-6, -2, 11, -30, 12, 5, -5, -6, -37, -1, 11, 37, 27, 0, -4, -56, 7, -26 = Z613
18, 28, -22, -11, 28, 4, -27, 37, 2, 20, -46, -33, 17, -78, 33, -26, 0, -20 = Z844
85, 33, -56, -18, -23, -46, -19, 10, 31, 13, -28, 42, 0, -36, -17, -13, -21, 10 = Z794
20, 12, -85, -9, 25, 24, -31, 23, 15, 7, -56, -13, 46, -63, 35, -24, -23, -15 = Z93
6, 1, -61, -1, 25, 18, -21, 27, 3, 16, -51, -2, 11, -54, 39, -16, -8, -12 = Z128
11, 18, -40, -9, -11, 15, -29, 29, -31, 18, -57, -41, 39, -35, 31, -9, -42, 1 = Z207
-43, -19, 10, 31, 22, 16, 13, -8, -12, 8, 55, -4, -21, -22, 30, -66, 52, -60 = Z245
26, 17, -12, 7, 24, 23, 25, 15, -9, -13, -31, -56, -13, -12, 8, 23, -16, -18 = Z637
start: -46, -19, 10, 31	Z794, 5
start: -13, 46, -63, 35	Z93, 11
start: -9, 25, 24, -31, 23, 15, 7, -56, -13	Z93, 3
start: 24, 23, 25, 15	Z637, 4
start: -30, 12, 5, -5, -6, -37, -1, 11	Z613, 3
asked: 85, 33, -56, -18, -23, -46, -19, 10, 31, 13, -28, 42, 0, -36, -17, -13, -21, 10	Z794

-9, -21, -47, -37 = Z730
-9, -21, 3, -60 = Z46
-9, -21, -29, -16 = Z929
asked: -9, -21, -29, -16	Z929
start: -47, -37	Z730, 2

34, 7, -40, 22, 15, 34, 23, 26, -8, 13, -12, -1 -> Z669
34, 7, -40, 22, 15, 34, 23, 29, -71, -12, -14, -23 -> Z667
22, 12, -26, -20, -11, -28, -21, -12, 38, -19, 47, -2 -> Z432
-19, -41, -22, -29, -5, -63, 29, 35, 21, 54, -8, 56 -> Z623
asked: 34, 7, -40, 22, 15, 34, 23, 29, -71, -12, -14, -23	Z667
asked: 34, 7, -40, 22, 15, 34, 23, 26, -8, 13, -12, -1	Z669
start: -22, -29, -5, -63, 29, 35, 21, 54	Z623, 2

25, -39, -25, 10, 9, -26, 14, -47  Z163
16, -44, -7, -4, 7, -37, 31, -44  Z309
25, -39, -25, -30, 9, -26, 14, -47  Z59
start: -44, -7, -4, 7, -37, 31, -44	Z309, 1
start: -25, 10, 9, -26	Z163, 2
start: -44, -7, -4, 7, -37	Z309, 1
start: -44, -7, -4, 7	Z309, 1
start: -39, -25, -30, 9, -26	Z59, 1

-25, 21, -11, -16, -27, 11, -24, -4, -20, -27, -6, 8, -19, -18, 11, 9, -8, 3, -7, -8, -24, 20, -19, -8, 5, -12, -11, -2, 14, 9, -14, 7, 21, -15, -16, 20, -13, -2, 21, 7, -25, -14, -18, 23, -17, 2, 20, -1, 6, -14, 4, -23, 4, 23, 23, 15, 22, 0, -15, -18, 21, 20, -23, -9 : Z402
4, 23, 23, 15, 22, 0, -15, -21, 21, 20, -23, -9, -19, -18, 11, 9, -8, 3, -7, -8, 48, 20, -19, -8, 5, -12, -11, -2, 14, 9, -14, 7, 21, -15, -16, 20, -12, -9, 21, 7, 17, 76, -18, 23, -17, 2, 20, -1, 6, -18, 4, -23, 4, 23, 23, 15, 22, 0, -15, -18, 21, 20, -23, -9 : Z358
-43, 40, 2, -10, -41, 31, -42, 11, -13, -42, 4, 21, -33, -37, 31, 28, 5, 6, -24, -24, -38, 22, -14, -25, 19, -29, -20, 13, 35, 28, -26, -3, 25, -34, -34, 39, -15, 9, 40, -5, -42, -3, -16, 34, -12, 19, 40, -10, 3, -22, 22, -42, -10, 39, 33, 21, 40, -8, -30, -29, 27, 36, -39, -13 : Z490
asked: -25, 21, -11, -16, -27, 11, -24, -4, -20, -27, -6, 8, -19, -18, 11, 9, -8, 3, -7, -8, -24, 20, -19, -8, 5, -12, -11, -2, 14, 9, -14, 7, 21, -15, -16, 20, -13, -2, 21, 7, -25, -14, -18, 23, -17, 2, 20, -1, 6, -14, 4, -23, 4, 23, 23, 15, 22, 0, -15, -18, 21, 20, -23, -9	Z402
start: 39, -15, 9, 40, -5, -42, -3, -16, 34	Z490, 35
start: 19, 40, -10	Z490, 45

5, 19, 15, 30, 22, 20, 8, 6, -43, 76, 22, -38, 12, 48, 46, -20, -6, -45, -41, 35, -1, 61, -66, 40, 0, -31, -14, -47, 2, -17, -31, -35, 35, 55, 5, -28, -21, 55, -50, -53, -44, 24 = Z382
2, 5, 22, 14, 20, 20, 5, -8, -52, 81, 44, -28, 1, 31, 54, -27, 4, -29, -30, 20, -9, 50, -56, 24, -14, -26, -13, -33, 12, -17, -34, -44, 30, 57, -6, -25, -22, 61, -61, -57, -47, 32 = Z848
-9, -25, 25, -3, 19, 10, -10, -32, -63, 22, -38, 76, -9, -12, 57, -27, 8, -5, -9, -15, -21, -31, -31, 2, -35, 40, 61, -14, -66, -17, 0, -47, 10, 60, -15, -13, -9, 47, -70, -52, -40, 36 = Z646
5, 19, 15, 30, 22, 20, 8, 6, -43, 76, 22, -38, 12, 48, 46, -20, -6, -45, -41, 35, -1, 61, -66, 40, 0, -31, -15, -47, 2, -17, -31, -35, 35, 53, 5, -28, -21, 55, -50, -53, -44, 24 = Z449
asked: 5, 19, 15, 30, 22, 20, 8, 6, -43, 76, 22, -38, 12, 48, 46, -20, -6, -45, -41, 35, -1, 61, -66, 40, 0, -31, -15, -47, 2, -17, -31, -35, 35, 53, 5, -28, -21, 55, -50, -53, -44, 24	Z449
asked: 5, 19, 15, 30, 22, 20, 8, 6, -43, 76, 22, -38, 12, 48, 46, -20, -6, -45, -41, 35, -1, 61, -66, 40, 0, -31, -14, -47, 2, -17, -31, -35, 35, 55, 5, -28, -21, 55, -50, -53, -44, 24	Z382
start: 61, -66, 40, 0, -31, -14, -47, 2, -17, -31, -35	Z382, 21
start: 8, -5, -9	Z646, 16

-5, 60, -44, 17, -66, 62, -11, 2, -49, 47, 22, -13, 22, -15, 68, -29, 7, 73, -14, 36, -65, 20, 63, -5, 59, 32, 62, -71, 20, -1, 69, 31, 36, 10, -64, 11, -49, 18, -69, 55, -68, -22, 44, -6, -52 : Z938
20, 63, -5, 60, -44, 17, -66, 62, -11, 2, -49, 47, 22, -15, 68, -29, 7, 73, -14, 36, -65, 20, 63, -5, 59, 32, 62, -71, 20, -1, 69, 31, 36, 10, -64, 11, -49, 18, -69, 55, -68, -22, -56, -37, -67 : Z987
-12, -57, -56, 2, -44, 17, -66, 62, -11, 2, -49, 47, 22, -15, 68, -29, 7, 73, -14, 36, -65, 20, 63, -5, -30, 51, 45, 9, -55, -65, -64, 8, 55, -52, -26, 75, 65, 30, -58, 65, -33, 5, 57, 24, 37 : Z142
asked: 20, 63, -5, 60, -44, 17, -66, 62, -11, 2, -49, 47, 22, -15, 68, -29, 7, 73, -14, 36, -65, 20, 63, -5, 59, 32, 62, -71, 20, -1, 69, 31, 36, 10, -64, 11, -49, 18, -69, 55, -68, -22, -56, -37, -67	Z987
asked: -5, 60, -44, 17, -66, 62, -11, 2, -49, 47, 22, -13, 22, -15, 68, -29, 7, 73, -14, 36, -65, 20, 63, -5, 59, 32, 62, -71, 20, -1, 69, 31, 36, 10, -64, 11, -49, 18, -69, 55, -68, -22, 44, -6, -52	Z938
start: -5, 60, -44, 17, -66, 62, -11, 2, -49, 47, 22, -15	Z987, 2
start: 57, 24	Z142, 42

9, 9, -11, -3, -17, -21 = Z350
2, 2, -3, -3, 3, 6 = Z823
2, 2, -3, -3, 3, -74 = Z979
-63, -58, -54, -58, -9, -79 = Z476
-3, 2, 6, -28, 65, 47 = Z17
-2, -3, -1, 3, 0, 11 = Z418
start: -63, -58, -54	Z476, 0
start: -3, 3, 6	Z823, 3
start: 2, -3, -3, 3, -74	Z979, 1

17, 86, 73, -50, -61, 20, 31, -56, -46, -67, 46, -2, 29, -33 = Z605
20, 36, 26, -56, -57, -2, 18, -56, -58, -67, 21, -19, -60, -34 = Z507
8, 29, 26, -56, -57, -2, 18, -56, -58, -67, 21, -19, 17, -28 = Z764
-4, -13, -56, 18, 26, -67, -56, 21, -57, -58, -2, 28, -1, 50 = Z237
-4, -15, -13, -57, -60, -28, -25, -55, -41, -34, -23, -34, -17, -41 = Z367
6, 26, 18, 46, 36, 19, 20, 37, 29, 13, 31, 26, 14, 38 = Z834
22, 83, 63, -35, -65, 15, 56, -60, -58, -89, 67, 15, 50, -25 = Z338
30, -5, -6, 92, 75, 42, 66, 89, 25, 54, 56, 47, 55, 70 = Z459
asked: 20, 36, 26, -56, -57, -2, 18, -56, -58, -67, 21, -19, -60, -34	Z507
start: -23, -34, -17	Z367, 10
start: 20, 37	Z834, 6
start: 21, -19, 17, -28	Z764, 10

35, 30, -66, -18  Z577
-28, -5, -5, -33  Z824
75, -7, 2, 21  Z521
77, -28, -2, -5  Z107
start: -28, -5, -5	Z824, 0
start: -28, -2, -5	Z107, 1
start: 30, -66, -18	Z577, 1

-54, 7, 22, -33, -7, -39 = Z179
40, 34, 61, -54, 57, 59 = Z995
5, 0, 31, 78, 65, 66 = Z780
22, -54, -33, -7, 7, -29 = Z735
59, -23, 43, -72, -24, -21 = Z355
66, -51, 69, -68, 21, 14 = Z854
37, 75, -3, 57, -54, -24 = Z968
-71, 28, 0, 37, 8, 44 = Z228
-18, 22, 27, 73, 1, -5 = Z733
start: 57, -54	Z968, 3
start: 27, 73, 1, -5	Z733, 2
start: 22, -54, -33, -7, 7	Z735, 0

25, 75, -46, 79, 42, 62, -14, 83, -71, -58, -10, -1, -19, -39, 86, -75, 30, -81, -81, -58, 55, 54 -> Z753
22, 81, 11, 28, 16, 17, -66, -31, -72, -46, 52, -3, -24, 10, -16, 45, -35, 48, 76, 80, 18, -12 -> Z663
-70, 37, 67, 75, 3, 42, -15, 91, 15, 91, -3, -43, 19, -54, 16, 71, -35, -87, -45, 35, 31, 53 -> Z97
-45, 89, -27, 51, 18, -27, -58, -69, -4, -87, -63, 31, 58, -7, 90, 51, -26, 84, 75, -56, -83, -76 -> Z734
-70, 37, 67, 75, 3, 42, -15, 91, 15, 91, -3, -43, 19, -9, 79, 73, 38, -56, 84, -83, 75, 57 -> Z682
-70, 37, 67, 75, 3, 42, -15, 91, 15, 91, -3, -43, 19, -48, 79, 73, 38, -56, 84, -83, 75, 57 -> Z466
15, 1, 13, 35, 67, 46, 64, -85, 90, -39, 43, 53, -59, -64, 27, 30, -27, 11, -79, -74, 43, 71 -> Z711
asked: -70, 37, 67, 75, 3, 42, -15, 91, 15, 91, -3, -43, 19, -9, 79, 73, 38, -56, 84, -83, 75, 57	Z682
start: 43, 53, -59	Z711, 10
start: -27, 51, 18, -27, -58, -69, -4, -87, -63	Z734, 2
start: -46, 79, 42, 62, -14, 83, -71, -58	Z753, 2

-28, -6, 50, 23, 4, -17, 6, 2, 34, -15, 72 -> Z778
3, -27, 51, -40, 16, 19, -31, 19, 53, 29, 64 -> Z130
48, -7, 0, -8, -20, -18, 7, -13, 4, -22, 7 -> Z18
-22, 18, -19, 46, -13, -6, 17, -29, -56, -18, 10 -> Z856
59, -10, 4, -24, -15, -23, 6, -4, 21, -17, -9 -> Z948
23, 5, 75, -37, 27, 3, -28, 22, 72, 14, 70 -> Z789
-1, -51, -38, 42, -48, -8, 31, -34, -41, -2, 28 -> Z922
24, -68, 7, -41, -12, 21, -16, 15, 37, 37, 33 -> Z955
9, -70, -33, -17, -31, 20, 5, -6, -7, 40, 18 -> Z648
start: -38, 42, -48, -8, 31, -34, -41, -2	Z922, 2
start: -12, 21, -16	Z955, 4
start: 20, 5	Z648, 5
start: -28, -6, 50, 23, 4, -17, 6, 2, 34	Z778, 0
start: -51, -38, 42, -48, -8	Z922, 1
start: 6, 2, 34, -15	Z778, 6

